One turn moves each row of this set onto another row. After a few examples, where does it send each row asked below?
Nugup: [ 17  -7  -5   8 -26 -18  25  18 -13  11  -1  20 -17  13   7  -6 -15 -11
 -16  13]
Vosi: [ -1  -4 -12  -9  -4  14   1   2   8   9  -9   6 -27  -8   6   2 -19 -15
 -26  24]
zug: [  8  -6 -19   9 -19 -10  28   9 -19  23  -9  16 -19  12  24  -8 -11 -11
 -17   9]
rap: [ 12 -32  -4  14  -6  14   6  13   4   1 -13  10  -2  16  12   1 -22 -37
  -8  15]
Tig: [  2 -12  -1  19 -15 -24  11  13  -3   9 -16  15   7  15  -1  15   3 -28
  -8   4]
dif: [  8   4  -4   3 -15  -6  10   7   1  23  -8  12   2   7  22   2  16 -26
 -14   2]
Ruti: [-29   3   5  -6  -1  -7   2   0  15  -6  -4 -10   7  13 -10 -15 -10 -20
  -8   2]
Mut: [-18 -27  -2  -3  -8   9  13   3 -14 -10  -3  -4   0  39  18  -7 -12 -10
  -4 -16]
Livu: [  7  -3 -13  13 -28 -14  18  11 -18   3  -6  20  -7   9   7  -4 -27 -13
 -25  -7]
pimu: [ 17 -18  -6  -5 -15   5   2  18   4 -12 -16  -3   7  24  19  -7 -19 -26
  -4  -7]
nivot: [-13 -20   8  -3  12   7   2  -1   5   3   2  -5   0   5 -17  -4   0  -2
 -20   2]
Sof: [-17 -23   2   2  -5  20   7  -2   1  10  10  15  -8  30   8 -21 -14 -26
  -9  12]
fif: [-19 -35   5  -2  -4  -9   5   7  -8   9  -4  -9  -9  42  11 -22  -7 -21
 -15  11]
lunu: [-17 -13 -17  -4 -13  -4  11  10  -8   2 -28  -9  -8   6  14  24 -30  -3
 -14  -5]
rizak: [-16 -19   8 -11  15  -6  23  11  16  17  -5 -12   1  16   5  -3  -3  -1
   5   6]
rel: [-14  -8   2   0   8  11   9  19   2   2  -2 -15 -24   3   2  -7 -20   4
 -13  27]
tezed: [  4 -10   5  19 -15 -22  13  13   1  13  -9  14   9   6   8  16   4 -31
 -17   1]
rovit: [-23  -4  -7  -6   6   5  10  18   3  14  -8 -20 -15  11  14 -12 -32   8
  -8  13]
vere: [  6 -32 -19  -5  -4 -21  21   6 -16  15 -16  -9 -25  15  17  -3 -16 -23
 -30   3]
zusap: [  1 -17 -10  -2 -18   6  -2  15   0  22 -22   0   0  33  15  -8  -9 -33
  -1  23]
Mivun: [-19   5   6  -1  -7  11   6  19   3  -7  -1  -9 -13   9  -6  -1 -29   4
  -5  16]
zifaz: [  0 -18   6   9   4 -18  27  12  -3   6  10  19 -26  17  -3  10 -26 -14
 -15   7]
saz: [ 11   7 -11   3 -11  -4  11   3  -2  13 -10  14  -1  10  17  -1  19 -23
  -8   1]
pev: [  1  -8 -17 -13 -27  -7  24   9  -8   7 -12   5  -4  24  18   9 -33 -21
  -3 -20]
Devos: [  4  -7  -3   6 -16 -15   7  11   4  19 -11  12  18   6  17   3 -11 -24
 -21 -18]
kepu: [-22   4   9  -4   5  -5  10   0  11  -3   1 -18  10  12 -13  -8 -12 -21
  -7   2]
Ludaf: [  2 -25 -17   7 -11   3  -3   8 -16  -4 -28 -15  -3  27  20  -6  -4 -27
 -17   6]
zibas: [-28  -5 -16  -3   7  11   3   4  -9  -7  -7 -16 -24  14  27   1 -22 -15
 -19  -9]
kabas: [-32  -5  -2   4  13   4  21  -6   2   7  -6 -19   7  10   4   1 -11 -16
  -3  -7]
tadul: [-21   2 -16   3   1 -26  15  -2 -16   0  -6  -7 -27  22  16 -11 -16 -19
 -27  -1]
Sor: [-39  -9  -6   5  12   2  20  -6   6   6 -12 -11   3   8  12  -1 -10 -16
   2  -1]
simu: [-17 -20   4   2   1  18   1  16   1  10   5  10 -23  15  -2  17 -25 -13
 -14   9]
Ris: [  2  -1 -19   7 -23 -27  22  12 -16  11 -12   7 -10  14  24 -16 -25 -17
 -20  -2]
belov: [-15   6  -9  -3  -3  -7  23   5  -8  29   3  15 -29  30  15   2 -13 -13
  -3  12]
ponan: [ -6 -16 -11 -20  -5 -18   2  18   8  25 -23 -14 -18   8  15  -3 -25  -7
 -22  15]
kal: [  3 -12 -12   8  -9 -16   3  10   3  25 -16  18  16  12  11  -1 -19 -23
 -16 -19]
busu: [  2  -9  -7   9 -21 -11  23   2  -8 -11  -6  11 -20  10   0  10 -22 -44
 -13  13]
Loleb: [ 12  -2 -14 -20 -23   6   8   2  -6  22   0  13 -24  19   5 -10  -9 -23
 -19  11]
Laf: [-16 -14   8  -9  18  -6  22   6  11  21  -2 -23   2  16   1  -4  -3  -7
  -1   5]
sesuf: [-21  -6   2 -12   0  -8   9  23   2  14  -5 -16 -30  31  18   2  -7 -15
  -2  23]
lev: [-12  -7   8 -11  -3  -9  -1  24  14 -14   2  -8 -15  17   4  -5 -40 -22
 -15  -3]
tidav: [-13 -13  10  -1  15   9   9  -3   6  12   6 -10   1   7 -16  -3  -4 -10
 -17   3]
miro: [  6 -10  -7   9  -3 -22   9   7   2  16 -13   0   3   0  27  -8   4 -31
 -28  -6]
lodus: [ -1   4  -6 -11  -5 -14  10   8  -6  -6   8  11 -14  22   3  -6 -33  -6
 -25 -22]
zopeb: [ -3   8  -2 -10 -19  -7  13  15  13 -17 -13  -2 -15   1   7  14 -22 -19
  -5  16]
Zab: [-10 -24  13   3  -5   0  21   8   5 -21   5   2  -4  30  14 -15 -17 -30
   2   4]
Rek: [ 12 -11 -14   9   5 -23   9   6   3  13 -15   5   0   2  25 -18   0 -29
 -23  -2]
kupu: [-30  -6  -3   6   1  -1  10  19  -3  -7 -12 -19 -10  10   5   0 -38   1
 -10   9]

Zab -> zusap
busu -> sesuf
Now these:
Ruti -> saz
miro -> kepu
Mivun -> zug
Vosi -> tadul

One turn moves each row of this set onto another row. After a few examples, where does it send each row asked below?
zezu: [-11  14  -3   1 -13  -6  -2   9  -8  -3  -3 -31   6 -19]
pupop: [ -5  -2 -13   9  -4   0   9 -12  18 -11   6  -8  20 -20]
zivug: [ 10  13 -16 -11   0  21   5   7  -2  20 -16 -12  -9   8]
Vakuz: [ 13  11   1 -14  -2  14   6   3   4  21   0   1  -2  20]
kon: [ -3  -4  -4   4   7  -1   9  15  12   3 -17   2   3  33]
Luvit: [  8  -8  -9  25   6   9  20 -10  20   4  -2   2  11   7]
minuz: [-23   3 -21   4  12  -9   7 -10   2   3   6 -24  -9  -4]
riki: [ -1   2  13  20  10   2  17  19   5   6  -5  -1 -12  15]
zoma: [ 12   2  -5 -13  -6 -12   1  12 -17  15 -15   4   3   5]
zegak: [-14  14 -10  18 -13   5   0  -5 -12 -16  -3 -12   8 -15]
sig: [ -9   6 -18  -1  12   4   7   1  18   8   7 -16 -15  22]
zot: [-20  13   2   9  13  12  13   9  14 -17  -5   0   4  11]
medi: [ 16  -7   1  18   6  -9  13 -12  -4  23 -11  -5   7  11]
boki: [ -3   8   0   8 -15  -2   1   6  -4  -6  -4 -22  16 -25]
sir: [-23   9 -17  15  -3   1   7   0  21 -18  -6  -1   5   5]
nokef: [-10  14 -20  -1 -16 -12  -2  -2  -9  -7  -5  -2   2 -22]
muro: [-13  11 -17   8  17 -20   7  -4  17   1 -11 -23  -8 -10]
veve: [-24   6 -19  18  -2  -3   7   0  18 -19  -7  -4   3   5]
faker: [ 12  17   0 -15  -8  -4   5  -9   3  10   3   2  13 -17]
pefog: [ -1  -5  -2   5   5   1  10  15  14   2 -18   5   6  30]
lisi: [ 11 -12 -15  19   4  10  11   3  22   2 -21 -14  15   3]
talak: [ 12  -5 -10  16   5  10  14  -3 -13  21 -26  -6   2   2]
dozar: [16 -2  9 -1 10 -4  8 23  8 -1 -8  5  4 15]
bekis: [ 8 -5  4 15  6 -4 14 -5 -9 24 -7  0  0 16]
kuru: [ 22   3  -1   1 -15  -9  -5  12 -15   0  -6  -8   7  -8]
nub: [ 23  14  16   1 -10  -9   4  17  -1   8  -8  -7   3  -5]
viluz: [ 15   0  -4  -8  -7 -12   1  11 -17  14 -16   6   5   4]
Basu: [ -3  16  -8  12  11 -12  12 -12 -11  16 -17  -5  -9 -17]
fimu: [-24   7  -6  11   1  18  11  16   9 -13   1 -17  -3  -4]
zifod: [-17  20 -12   7 -13   5  -3  -1  -9 -15   0 -16   1 -11]
Tis: [-23   4 -19   0   4 -13   0  -7   9  -2   9 -27  -2  -7]
Mitor: [-12   0 -16   0   5  13   6   5  19   3   6 -17  -6  23]
duzu: [  9  -4   9   4  15 -12   8  23   3   3  -9  -1  -2  21]
kizo: [ 14  11  15   3  -4 -19   2  16  -8  13  -8 -15  -5   0]
Pirub: [  4  13 -13   7   6  -3  11  -6  31  -7 -11  -6  12 -20]
pufa: [ 11  17  -8 -20  -7   6   5  -9   5   9   1  -8  16 -15]
kapum: [ -3  -1 -21   0  10   3   2  10  19   7 -15 -29  -7  16]
Lobu: [ 14  15  -6 -18   0   6   2   1  10  20  -1 -10  -2  18]
zel: [-23   7   2  21  15   7  14   4   9 -16  -6   0   3  11]
viz: [-23  -1  -2  24   2  17  16  10   5 -11  -1 -12   4  -8]
fal: [ -3 -17  -9  25   4  11  16  -4  15   1   0  -5  10  13]
vud: [  7  28 -10 -10   2   7  11  -6   5  10 -11   2  -3 -20]
Sunek: [ -9  13 -18   3 -14 -14   1  -4 -10  -7  -5  -2   3 -22]
rotav: [ -4   2  -7   7   6 -20   6 -17 -16  20  -6 -19   3  -9]
zed: [ 14   5  -4  -4 -12 -14  -9  13 -18   1  -5 -14  -1  -3]
kes: [  5   9  12   9   7  12  17  23  13   2  -3   2 -10  15]
tibe: [ -1   3 -16   5  -1  14  14 -12  19  -5   6  -3  18 -20]
Vog: [ -3   8  -1   0   3 -26   3 -11 -14  18  -1 -13  -2 -10]

Mitor -> pupop
tibe -> rotav
Now these:
pefog -> veve
lisi -> muro
zifod -> kuru
fimu -> boki

